Each path below is one point turned by a fixed rotation once a step. After each direction that follows a path, write how fast that rotation turns it, in deg/step (0 if it stays still).
Each turn is a multiple of 5 degrees from 10 to 175, or 0.
Each row of a path follows its step; steps can be skipped.

step 0: 36	23	4	-22	35	6	0	-10	-7	-62	12	25	15	-15	22	-27	-10	-16	-53	-22	-6	-34	-36	-4	-11	-12	-40
step 1: 10	-13	46	-40	16	-16	-54	-14	-30	-26	-19	-34	14	13	-9	2	25	-11	-5	-22	-8	-10	25	-62	5	-28	20
step 2: -13	7	29	-4	33	27	-29	-1	36	-37	-26	-9	-16	14	61	-16	7	35	24	15	56	-1	1	6	19	-25	-11
step 3: 4	-27	16	8	26	37	31	-16	-12	-25	-43	8	-21	4	-10	-31	17	19	-18	17	11	-8	41	-39	-8	70	-1
step 4: 5	-7	4	24	44	2	23	16	-18	-18	11	20	6	27	33	-2	5	34	-16	-26	-7	-47	-67	-44	-34	-1	3
step 5: 33	4	20	-14	42	-41	28	-28	1	-47	-26	-24	16	-21	-18	7	15	-15	-31	-30	-1	-15	-5	-32	55	-20	-8
step 6: 19	1	29	-33	24	12	-72	2	-11	-44	8	-3	-44	-8	29	-17	21	-10	4	-14	7	-33	4	-3	-14	-19	-47
step 7: -3	1	53	-30	20	20	-12	-15	-20	-13	-36	12	51	28	31	1	19	23	10	21	38	21	40	-43	3	17	8
step 8: -6	-10	-13	19	39	18	24	11	31	-51	-31	-10	-37	20	20	-47	-31	39	-7	8	26	-15	-6	-31	-32	-6	26
step 9: 2	-31	17	41	41	15	23	-33	-21	-3	-21	-15	-7	8	5	10	49	-3	-53	-24	-11	-34	-19	-29	25	30	-9
step 10: 20	17	16	-27	32	-19	-6	20	-5	-45	31	11	8	-25	3	-11	1	17	26	-29	12	-48	-46	-45	26	2	-38
-6	14	4	1	-4	6	1	1	2	-1	-1	4	-7	-4	22	-7	8	-4	-2	8	4	-9	-26	18	-15	-13	0
170
7	14	-2	2	3	-9	4	2	3	17	1	2	10	2	17	1	-14	-3	7	9	19	2	-9	-15	23	0	-1
135
-7	-4	7	-4	-10	6	-20	-3	10	1	3	-14	-2	-13	-7	-3	11	3	3	-8	-5	-10	-14	-2	28	-4	6
85
-6	16	20	-12	-2	-9	-14	3	8	-6	0	-1	1	6	13	-2	-9	-19	5	-14	-12	9	15	3	-1	-1	-3
70
15	-10	7	7	-3	-4	-19	10	-16	17	-1	-6	-16	-1	11	5	-2	-6	-15	3	-4	-7	2	-4	-7	11	11
135
1	4	5	-17	-13	9	-5	7	-9	-1	7	16	24	-2	-4	-9	-5	7	0	2	-9	-4	-10	-14	-10	13	9
110
9	-7	-17	8	6	9	-18	4	5	-10	9	12	1	8	15	2	-15	17	-1	-13	-7	7	-5	12	6	-1	-7
175

step 0: -14	-39	0	-13	-53	-13	-20	1	4	5	-9	1	-38	31	6	-12	-8	-13	22	-25	3	20	-32	49	22	-18	26
step 1: 3	-21	20	-11	-11	3	-2	-5	13	-13	-34	-24	-21	-7	18	-34	-10	-41	-44	8	-15	-43	27	-21	-13	13	46
step 2: 5	48	-41	-20	5	-9	-19	14	-12	-9	-43	2	-17	-24	13	19	-17	8	2	-15	-18	-41	-13	51	-25	-18	6
step 3: 21	24	3	-6	17	18	19	-2	-1	17	-9	2	-48	-17	-20	20	24	-3	-9	-17	76	-11	6	-26	5	-24	30
step 4: -10	-13	-17	8	61	3	-39	-13	-13	9	5	-36	-2	38	13	11	-27	11	-7	-24	12	-3	15	23	52	-18	9
step 5: 8	-6	-10	8	-8	-39	13	-20	21	-35	-6	-29	-31	0	-11	-23	8	-13	-28	-8	8	-22	-8	-23	33	-26	-61
step 6: 11	14	-23	19	-2	-58	-19	3	14	75	19	-2	-8	-10	27	5	10	1	-24	-24	-25	-10	-10	-4	-5	20	-2
step 7: 22	27	46	-7	-24	-2	-35	-11	-7	0	-28	31	-26	18	20	-5	2	-20	24	-38	29	2	-4	-9	13	38	-28
step 8: -47	-30	8	3	-33	-2	17	36	-25	19	-20	-7	-7	14	20	-8	-26	-30	-20	-49	6	15	-7	15	12	-21	27
step 9: 22	-17	4	-36	-3	20	-3	3	1	-5	-28	-22	-51	-19	36	-40	-49	-1	-12	34	-10	-29	-12	-7	-1	10	5
step 10: -10	28	-48	-42	-23	-32	-21	-23	-9	-9	-33	-2	-3	-39	-6	2	6	29	-16	-27	9	-4	19	8	-13	-21	39
6	-23	5	5	1	-16	-13	0	-10	-8	-7	-9	-12	1	-2	-5	13	19	-8	7	-5	7	5	3	-18	-2	-3
80
0	3	-13	-12	-3	-14	3	4	8	-15	23	-9	-2	-12	-1	-12	-11	-5	-8	0	-11	-15	4	0	-10	11	-3
90
-6	4	10	19	3	-1	4	0	-5	-5	3	14	-2	4	17	8	2	-11	2	-7	8	-18	4	7	-27	1	-2
70
2	0	8	5	3	5	-2	1	5	-9	-8	16	-10	-9	-10	-10	0	-12	-16	20	18	0	7	-15	5	12	-9
175
-1	2	-3	13	-7	2	-8	-13	-11	-1	15	-1	9	-12	8	-8	-9	20	1	8	16	-11	4	-5	10	-18	0
55
-13	-14	-9	-4	0	8	6	9	15	7	-18	0	6	-4	13	-4	8	7	2	7	-10	-21	5	-6	2	-7	-17
95
5	-3	2	5	13	1	-19	17	-6	9	5	-8	6	-16	16	11	-6	-14	-1	15	-5	6	3	15	8	3	-3
155

step 0: 27	-20	-5	11	2	18	33	27	8	-62	-17	1	29	-8	1	-20	6	-34	30	20	-12	34	-27	8	19	25	-18
step 1: 4	-7	-18	22	-27	3	-10	9	-20	-27	-19	3	-21	20	-49	22	-2	-59	-24	-42	14	-18	-20	14	-18	16	18
step 2: -19	8	1	27	14	-25	-57	18	4	-24	-28	3	14	27	6	-5	47	-15	9	-13	-1	1	45	13	42	-8	-22
step 3: -13	10	49	-9	-8	-43	6	13	3	12	12	28	21	15	-10	23	27	0	-18	-5	9	3	-17	19	12	-45	65
step 4: -7	-58	35	18	21	-14	4	16	14	16	10	-3	7	3	-16	2	0	-1	-8	28	-41	-8	-23	-33	31	-35	-42
step 5: 51	-46	7	-6	13	-2	29	51	-1	-24	1	35	-9	-21	-37	2	-10	6	-8	32	12	22	6	20	-21	17	16
step 6: 14	-12	-18	60	-23	-20	-9	-24	-28	-35	-11	5	18	-19	-32	32	-18	-14	-3	-8	-26	5	10	-34	7	41	-8
step 7: -1	21	-3	-8	-14	-15	-24	-8	21	-52	-39	6	21	33	-22	-16	24	0	-31	24	-20	-24	31	38	-20	12	14
step 8: -2	40	21	28	8	-20	7	3	-24	-19	0	2	22	-6	0	-20	36	-34	6	-19	-28	-1	-4	-26	-13	-71	19
step 9: -10	-23	25	-37	8	-24	0	25	18	-5	-35	28	-12	-25	-20	-4	-20	3	-10	-24	-12	-42	-14	24	20	-52	-28
step 10: 17	-44	-10	22	47	-23	8	43	-8	-13	10	8	57	-18	2	-12	-16	14	-19	-17	39	23	-10	-21	-6	-11	-5
20	14	5	4	5	5	7	8	-5	-2	5	10	9	-17	14	4	21	1	11	-4	1	9	-6	2	0	5	18
140
11	12	-13	5	-24	-3	-1	-3	13	-6	-10	7	-11	11	0	-19	11	-3	-1	-10	7	-2	0	-12	8	-7	2
60
10	-3	-13	24	9	9	3	-13	-1	8	1	-9	19	4	5	4	-5	-8	4	1	1	11	9	-6	8	-20	-7
175
-11	13	-6	0	9	17	4	-14	-15	-19	-4	-6	0	0	-17	-6	6	-13	6	4	1	-13	7	5	8	8	8
60
0	3	21	-2	-10	11	1	-3	-12	-5	0	15	2	16	1	3	-24	-1	13	-12	-5	10	2	-10	-1	-3	9
140

step 0: 19	5	3	5	-43	57	9	-36	0	1	-8	31	-1	12	-8	6	-27	-32	-4	18	42	-19	58	-6	5	-24	18
step 1: 4	-22	8	-11	17	9	-53	19	4	20	65	-10	31	-15	2	-19	6	48	10	-12	38	19	-7	29	-27	4	-14
step 2: -9	26	-45	24	-15	10	4	19	2	-22	-70	6	41	12	-2	26	29	27	33	34	3	21	16	-5	10	-13	10
step 3: 26	-35	6	-7	-14	2	-54	-25	24	16	11	6	10	-41	9	25	-6	-26	-20	-12	-49	0	34	18	0	40	30
step 4: 38	8	7	-55	-22	-7	5	56	-17	19	-42	-17	6	3	19	-32	-25	22	-8	17	45	-11	-8	-16	-11	-6	23
step 5: -16	25	-6	13	9	8	-63	-52	31	-53	-10	-33	11	3	-19	-30	20	3	-1	-16	-2	-1	-28	-29	-8	21	10
step 6: 29	27	-5	7	44	-20	7	43	26	2	-12	-27	-9	-20	25	-7	-27	-5	-12	8	-37	8	59	8	24	-40	-20
step 7: -9	-39	9	-7	-7	-30	-23	24	-24	-15	-23	40	1	-10	-25	-27	13	-14	20	-53	-23	-43	-41	-10	12	-14	27
step 8: -8	14	23	8	-3	31	1	3	2	3	-23	-37	-54	61	-2	-9	-34	-27	-12	3	-18	48	-5	5	-31	-10	20
step 9: 27	29	14	21	-9	-54	5	-9	12	-15	37	-11	6	-29	-9	1	27	-42	-1	-38	43	-7	-9	27	-4	-38	-17
step 10: -25	14	40	38	32	57	20	20	-25	-1	-14	14	-31	-11	25	14	17	42	33	-23	-3	-11	12	-18	3	-17	13
7	16	12	-2	4	5	3	-16	0	-6	8	-8	-9	-11	4	-10	-2	1	-5	-1	32	-2	5	-15	-3	3	1
80
14	5	3	1	-10	6	18	6	3	4	-18	-4	-3	0	-13	9	-16	10	2	15	-1	4	3	-12	-3	-20	-10
170
2	16	-14	21	-7	-19	0	-13	4	11	-6	-5	-4	3	-1	-6	1	-9	11	2	-6	5	13	-2	-12	12	-9
115
0	16	-11	2	6	-4	5	-5	14	-14	6	-18	7	1	-1	13	19	12	-8	-1	-1	13	-10	11	1	-13	0
100
3	-8	20	-7	5	-5	-4	-16	10	2	10	-1	3	-12	-9	3	-5	13	20	-8	-15	8	-9	-2	-14	4	-2
170

step 0: -10	-57	5	50	-17	0	22	30	1	-13	10	29	13	9	21	3	-24	-16	-4	3	-8	15	-3	-9	22	-48	21
step 1: 40	-14	32	-13	17	-9	-37	-17	22	-7	2	-14	10	5	-12	27	-29	-14	-10	44	-12	2	31	38	38	-11	0
step 2: 9	3	15	-16	18	-24	10	-58	-27	-45	0	-1	-25	1	-2	-11	28	-15	14	-14	18	-38	-36	9	19	-12	-15
step 3: -39	-14	19	-6	-15	9	-1	-10	-8	-10	21	1	40	12	-12	-64	-23	-20	34	-10	-8	21	-26	-12	-7	-15	36
step 4: 3	2	12	4	15	51	5	20	1	-23	21	-4	-14	25	-26	4	-33	40	-23	47	18	25	2	22	2	-34	3
step 5: 29	38	17	9	-14	22	28	-25	16	-49	-8	-31	-19	-12	13	15	1	-42	-16	14	13	0	-1	-16	30	33	-1
step 6: -8	-1	7	5	-32	-56	16	-12	-13	-37	40	14	6	16	20	-45	-8	-3	8	13	-7	-2	9	8	-38	38	-6
step 7: -46	0	14	-10	31	17	-21	4	-15	-39	-17	6	19	34	-24	29	-18	31	14	16	-18	0	23	-28	-36	3	16
step 8: 19	14	-7	-11	48	20	17	11	25	-16	-15	12	-1	1	-24	-15	-17	14	-22	-10	13	22	-19	-32	36	42	-43
step 9: 37	49	-14	43	-12	-12	-18	14	-19	8	34	-24	11	17	12	-9	-5	-32	10	-7	-1	4	-26	-18	-37	16	-30
step 10: -18	14	10	-17	-27	3	-12	8	-29	-12	4	-35	27	-17	4	12	13	60	-26	-24	-25	7	8	25	-38	29	15
14	7	5	13	5	-3	-6	-3	18	10	-7	0	-9	6	-1	8	-2	10	1	18	6	15	-2	-11	22	0	-7
100
-17	-5	5	14	-15	-8	-7	16	-2	-1	-1	-15	7	14	2	-14	7	16	0	4	-13	-8	2	-5	10	-6	2
110
-1	21	3	-1	-18	24	4	1	-3	11	10	-10	-6	-7	-1	-7	7	9	1	-4	7	13	-14	9	-2	-7	7
60
-17	2	-10	-3	-6	-12	-18	-14	12	-13	-3	6	-8	-3	-3	4	18	-2	2	4	-11	15	-10	13	-4	3	-2
85
-1	-10	-9	-6	-8	8	-3	1	10	20	-6	6	-1	-5	-5	-6	23	-4	-6	17	11	-16	5	-10	-11	1	2
0
5	-7	-22	9	2	8	-2	21	6	-9	2	-15	1	-4	-5	1	-4	-18	-20	3	1	11	-5	3	1	-8	-8
85

step 0: -13	-31	-6	-33	-38	24	32	18	-32	20	-7	-51	2	-7	11	31	23	-30	22	-25	21	-34	-6	17	-5	-14	-42
step 1: -29	-11	-13	38	-3	16	8	17	-12	12	-20	-23	-25	-14	41	22	15	24	60	-25	13	22	2	11	40	-7	-52
step 2: 4	16	8	-35	-12	22	28	3	-31	-4	2	-47	-46	-49	1	-2	55	-4	26	18	22	37	7	5	20	1	-24
step 3: 2	-2	3	-21	21	24	-26	-19	-48	2	-9	23	-26	-12	-8	23	54	16	57	-40	16	-3	25	-26	31	7	-13
step 4: 9	30	21	-16	10	37	39	-8	-14	-35	26	-26	-31	-4	21	12	9	1	2	-42	6	7	37	-52	6	41	-23
step 5: 3	-8	-59	-23	12	35	10	-23	-5	31	9	-15	-5	2	13	11	12	6	34	-8	20	5	67	-53	-21	4	10
step 6: 10	38	-7	-36	12	-2	40	1	55	28	27	7	-30	-8	18	47	-3	11	40	-31	26	-7	6	-13	-21	28	-9
step 7: 13	20	0	-16	-15	2	10	7	-23	65	49	-28	18	38	-5	27	18	-8	35	-5	10	2	29	-1	-40	-2	-40
step 8: -33	10	-12	-20	-52	7	35	12	1	37	-11	-5	-37	21	8	9	-7	5	39	-63	-7	-21	17	30	-7	-4	-25
step 9: -26	10	-31	6	-35	7	51	0	-26	-5	12	-31	-1	14	3	39	30	25	31	-4	17	38	-27	-1	-9	-33	-51
step 10: -1	-47	3	-30	-46	-3	24	-15	-4	24	3	-14	-15	-21	-6	15	35	18	38	-24	23	30	17	24	56	9	-21
1	-6	18	1	-1	8	-6	9	-22	0	1	-3	4	15	0	1	-10	-6	-7	-16	-12	-22	7	-2	0	10	-11
95
-18	-10	16	14	14	-7	9	-2	1	17	-5	5	-9	-2	-10	0	4	-2	-24	2	4	0	-1	-8	-4	-7	7
0
3	-26	-6	-4	8	-2	0	8	10	5	-2	-12	6	-9	6	18	-18	4	0	14	5	-4	-1	-7	5	15	-7
70
-8	11	1	-9	-15	-8	-1	2	5	10	10	10	-2	8	-4	-12	-12	9	7	9	5	-9	0	-30	-8	5	-1
35
6	-14	-7	24	-12	-1	-16	5	5	4	1	18	-11	4	-7	3	0	0	8	-8	13	1	17	4	7	5	5
160
-4	1	20	18	-4	-8	-1	-18	10	-1	11	-7	15	5	14	-2	6	-4	6	2	-4	15	3	-4	2	14	-12
130
20	3	-8	2	-8	-10	7	-1	-15	6	9	-17	-1	6	-8	-6	0	-18	-15	13	12	7	9	-4	9	-1	-2
145
